The rows below fall into families. The same turns and mirrors carry the whole set onto itself and the rows of a family onto each other. For each named row, which other rows are in its family? Write them in the order they are listed.
These 40 rows form 5 families of 8 rows each.
q_864: [-35 -11  21  -6 -28  30 -21 -58 -16 -26]
q_433: [  3  24  13  54  15  16   4  16 -27  10]
q_242: [-14 -15  54  19 -35  19   1 -23  -6  10]
q_657: [ 52  -6   8  18 -41 -17 -11 -14   4   9]
q_320: [ 15  -5  -6 -44  -1 -16  13 -20  17  33]
q_762: [ -7  -4  42  40 -19  27  -6 -11 -37  30]
q_58: [ 18   0 -40 -14  24   0  24  17   2 -35]
q_402: [-22  32 -34 -31 -12 -21  45   1   6   8]
q_480: [-13 -15  41  23 -17  31   7 -41 -51 -16]
q_416: [ 58  21 -10  31 -22 -11   7 -27 -21 -21]
q_749: [ 48  -9  10   6 -43 -10  27  14 -13   5]
q_732: [-42 -21  -8   2  -9  -1 -12 -53 -20  42]
q_454: [-32 -48 -16   9  23 -31 -24 -36 -32   3]
q_873: [-52  -3   0  -6  30 -32 -13 -27 -27  26]
q_38: [ 47   1 -20   7 -38  -9   6   8 -55 -17]
q_597: [-37  -3 -22  -6 -11  41 -17 -64 -42   5]
q_442: [ -6   2 -28 -32  11   8  29  -2  34   4]
q_650: [-10  23 -17  48   3  32  -5  21 -20 -28]
q_920: [ 17 -22 -51 -48  -3  -4  -4 -22   3  -1]
q_380: [-39 -35 -46  24  -1   4   5 -49 -42  10]
q_805: [ 36 -19  -4 -43  15  11  29  -2  -4 -12]
q_317: [-52 -19 -28 -17  26 -31  -5 -23 -17 -32]
q_582: [ 28  40   2  35   0  32  -3  -3 -25 -41]
q_251: [-35 -19   1   2  17 -63   8 -28   3 -14]
q_243: [-39   8  26  28 -21  29 -12  24 -27   9]
q_229: [-45  14  10  18  -2  15 -30 -38 -47 -37]
q_594: [-48   9 -24  19  -4  29   6 -48 -50 -36]
q_203: [-43   9 -31  -4 -18 -54   1 -10   3  -7]
q_622: [ 33  24   3  35 -29  -3   7  14  20 -21]
q_61: [-21 -36  12   4  11 -29   6 -60 -20  33]
q_649: [ 35  27   7  45   9   7 -34 -11  -3   2]
q_250: [-48  21 -38 -19  12 -36  10  -3 -30 -26]
q_628: [ 13  -7 -42 -20   0   5   8  29 -36 -43]
q_536: [ 36 -23 -42  11 -14 -26   6  27 -11 -22]
q_459: [ -3 -12 -32 -33 -30 -36  22 -21  17  21]
q_510: [-34  13  -6  33   1  -7  -3 -65 -61   0]
q_400: [-32  18  51   2 -23  23 -15 -13 -27 -13]
q_303: [-46   1 -26 -55  -8 -28  -3  -7 -14  -6]
q_248: [ -3  20  19  36 -13  53  24   7 -11 -12]
q_590: [ 28 -33 -16 -23 -24   3  39  16 -29 -35]

The rest of the family of q_749: q_762, q_58, q_732, q_317, q_582, q_229, q_459
The rest of the family of q_303: q_480, q_873, q_920, q_622, q_536, q_510, q_248
The rest of the family of q_250: q_242, q_657, q_320, q_650, q_594, q_61, q_628

The rows below fall into families. The same turns and mirrors carry the whole set onto itself and the rows of a family onto each other. For each named row, which other rows are in its family? Write them in the order they are listed.
These 35 rows form 7 families of 5 rows each.
q_315: [ 31   3  12 -35 -13  40  69 -12  69 -48]
q_853: [ 26  23  18 -42 -37  37  62  -1  56 -53]
q_72: [ 30  15  19 -27 -24  26  51   1  76 -63]
q_695: [-12  23  45  18 -35  95  19  70  58 -10]
q_509: [  8  27  41  26 -49  95  26  65  57 -12]
q_288: [-20 -35   6  -5  23  87  46  44  18 -19]
q_588: [  8  16  42  22 -36  93  12  72  45 -15]
q_765: [  2   6   2  19 -35  26  -9  12  81   5]
q_938: [ 29  25   9 -37 -30  33  47  -5  61 -56]
q_499: [ 12  12  54  23 -44  80   4  70  61 -19]
q_432: [-18 -38  17  -5   6  91  64  40  19  -8]
q_9: [-19 -37   8   3  20  93  49  41  36  -7]
q_570: [-31 -24   0   0   1  86  47  44  10 -16]
q_789: [ -7 -25  -5   1  22  87  52  58  25 -17]
q_115: [  9  11   1  26 -29  18   8   8  88   6]
q_292: [  9   8  22  16 -28  14   9   6 101   0]
q_688: [  3   2  -2   6 -29  28  -1  -2  89   9]
q_269: [  6 -24  73 -40  12  38  56   2  38 -13]
q_739: [  0 -20  86 -30  11  32  61  23  35 -16]
q_520: [ -3  37  42  18 -29  79  -1  66  50 -16]
q_473: [  6  24  -1  22 -26  25   2  22  86  11]
q_94: [ -3 -16  78 -40   7  29  53  11  26 -13]
q_894: [ -2 -18  74 -34  14  40  60   7  28  -3]
q_374: [-15 -17  76 -38  16  31  48  20  31  -4]
q_981: [-26 -30   8   5  10  90  59  51  30 -18]
q_564: [ -2 -21  75 -37   6  48  45   2  15  -2]
q_543: [ 29  18  24 -31 -23  38  54 -10  73 -64]
q_936: [ 29  26   7 -35 -12  33  61  -3  68 -54]
q_206: [ 32   3  25 -36 -25  39  42  -9  54 -69]
q_367: [ 10  34  32  30 -38  87  25  72  70 -18]
q_972: [  0  30  48  25 -31  92  14  66  61  -9]
q_703: [-29 -24   7   8  18  90  51  49  39   4]
q_23: [-11 -17  85 -32   4  53  74  20  33 -10]
q_508: [ 16   7   0  19 -23  15  -4  12  70  -6]
q_591: [ -6  16  13  14 -31  19   7  11  92  10]

The rest of the family of q_115: q_894, q_981, q_543, q_972
The rest of the family of q_765: q_288, q_588, q_938, q_94
The rest of the family of q_23: q_315, q_292, q_367, q_703
The rest of the family of q_936: q_509, q_9, q_739, q_591

The rows below fall into families. The same turns and mirrors carry the whole set onto itself and the rows of a family onto each other. For each named row, which other rows are in its family? Write them in the order they are listed.
These 16 rows form 4 families of 4 rows each.
q_752: [  4  -9  41  -3  -6  -4  11  19 -23  28 -18  40  26]
q_173: [  7  15  17   6   5  -6  11 -29  73 -18  -2 -46 -49]
q_553: [-31 -10  12  32  30  17 -10   6  29  69 -25 -31   2]
q_247: [ 12  16  47 -23   3 -61   3  -2  33 -36  19  19  14]
q_743: [-10  -1   0   0  -2  -6 -27 -26  48 -15  27 -57 -55]
q_21: [-13 -12  10   2 -27 -13  -9  -2 -12  44 -32  33  35]
q_646: [  1   9  48 -33 -40 -40   4 -13  46 -26   1  21  10]
q_706: [-17   6  -8  41  28   3 -39   8   7  55  -8 -41 -16]
q_933: [-27  12   9   4   7 -20 -24 -37  67  -1   7 -63 -37]
q_478: [  5  36  17 -36 -11 -52  -6 -29  33 -42  -1  13   0]
q_847: [ -1  12  23  -8  11 -15  10  17  -4  27 -31  41  40]
q_612: [-25 -35   7  29  14  22  -8   6  11  59  -6 -33 -13]
q_538: [-13  -4  15  -2   0 -29 -17  32  -7  41  -3  28  43]
q_287: [-10  -7 -20  41  15  22 -11 -18  20  50 -33 -37 -26]
q_697: [ 21  27  36 -33 -24 -32  -3 -12  15 -49  12  15 -18]
q_213: [  3  25  22  19  31 -27 -15 -25  50 -24  13 -56 -48]

The rest of the family of q_247: q_706, q_538, q_213
The rest of the family of q_646: q_173, q_21, q_287
The rest of the family of q_933: q_553, q_478, q_847

The rows below fall into families. The same turns and mirrors carry the whole set onto itself and the rows of a family onto each other. For each named row, which other rows are in its family? Write them in the order they are listed.
These 28 rows form 7 families of 4 rows each.
q_592: [-24  29  30 -17  23  -9  10   1 -48  21  45   2  -4  19   0 -10  65 -18
 -16 -52]
q_656: [ 12 -21 -29  24  -4  28   1  20  34 -45  35 -33  -7  -4  46 -14   2   3
  21  28]
q_142: [-20  29  -2 -40   6  -9 -14  21  12 -39   5  -6  -5  96 -13 -57  25  -6
   9   3]
q_5: [-19 -31  -3  11 -25   0 -16  36  33  -1 -20  -8  -2  60  22 -14 -10   4
  16  40]
q_733: [ 29 -39 -16  11 -12 -12  16  25  -2  33  28  28  37 -26  22  -5  -9  10
 -34  -7]
q_813: [ 15  -2  17 -25  13  -2   1   1 -53  -4  59  26 -33  28 -14  -9  66  10
 -18 -36]
q_710: [-14  41 -14  -2 -16  21 -26  27   7 -61  -9 -22  -5  68  -1 -58  -2  -1
   6 -54]
q_438: [-27 -32 -10  37 -51  42 -22  46  11 -20  11 -25   3  19  32 -29  14  16
  15  17]
q_393: [ 28  24 -16 -30   1  16 -27  11  14 -12   9   9 -28  80 -17 -57 -11  33
   4 -54]
q_137: [ -6 -15  -4  -2 -23  -6 -14  13 -16  25  16  20  57 -49  19 -39  -5  -8
 -23 -24]
q_175: [ 22  45 -23   2  16  10  -9   4  32 -77   8 -22 -27  42  13 -26 -22  -9
  13 -22]
q_610: [ -6  26  -3   3  25 -25  11  -1 -57 -22  33 -13   1 -11  -1   5  55 -17
 -24 -54]
q_394: [ 15 -25 -28  28 -45  33  -4  39  39 -11  16 -16 -12  50  19 -15  -2  35
   0  27]
q_637: [-23 -14  -2  27 -34  44 -14  43  20  19   4 -35 -20  49  36  -3  30  11
  23   7]
q_56: [ 16 -48  -1  12 -33  36 -17  38   0  -1  22  -6 -46  43  21  10  25  29
  13   5]
q_867: [ -5  59 -40  -8  15  12 -15   7   0 -43   8 -38   3  60  -8 -68  15  16
   9 -55]
q_937: [ -4  55  -7 -30   6  22 -12  21  13  -6  -5 -23 -10  83  -1 -55  14  -2
  10 -61]
q_750: [ 13  24   7 -12  29 -28  25  -5 -44 -20  56  27   6  16 -20 -13  41  -3
 -44 -44]
q_305: [ -9   0 -33  23 -50  37 -28  28  19  -6   5 -46 -12  27  18  -9  37  17
  21  29]
q_747: [  8  -9 -27  16 -12  -8 -15   6  -1  39  -4  -4  40 -44  21  -8 -19   5
 -17 -23]
q_149: [ -6 -59   3  -5  10 -36  11  33  -7  16  -3  16  36  -3  34  -7  -3 -19
 -10  -4]
q_20: [  0 -23  -6  -5   0   8  -1  29   2  67   8   6  42 -18  37 -28  -4  -3
  -8 -43]
q_931: [-25  -2  14 -27  47 -45  20   4 -37 -26  36  18  23  36  -3 -41  39 -17
 -15 -28]
q_63: [ 12  53   5 -15  20 -27  -1 -33 -13 -46  46  10 -19  -9  -9  -2  24 -30
 -17  -7]
q_603: [-30  40  24  -5   3 -20 -11  -6 -55 -36  30  16   0   8 -22 -15  42 -24
 -26 -47]
q_226: [ 20   1 -25 -15   9  -7  -1 -13  12   0  51  10  36 -54  27 -33  -8 -16
  -7   9]
q_721: [ 18  43 -23 -15  -1  13   3  16  13 -56  21  -9 -20  93 -21 -48  21  19
 -11 -31]
q_993: [ 37 -47 -12 -18   6  -3  -7  16  -8  39  27  32  20  -8  21 -35 -22  27
 -10 -46]

The rest of the family of q_56: q_813, q_393, q_993
The rest of the family of q_747: q_610, q_867, q_305
The rest of the family of q_603: q_710, q_438, q_137
The rest of the family of q_721: q_733, q_394, q_750
The rest of the family of q_63: q_656, q_175, q_226

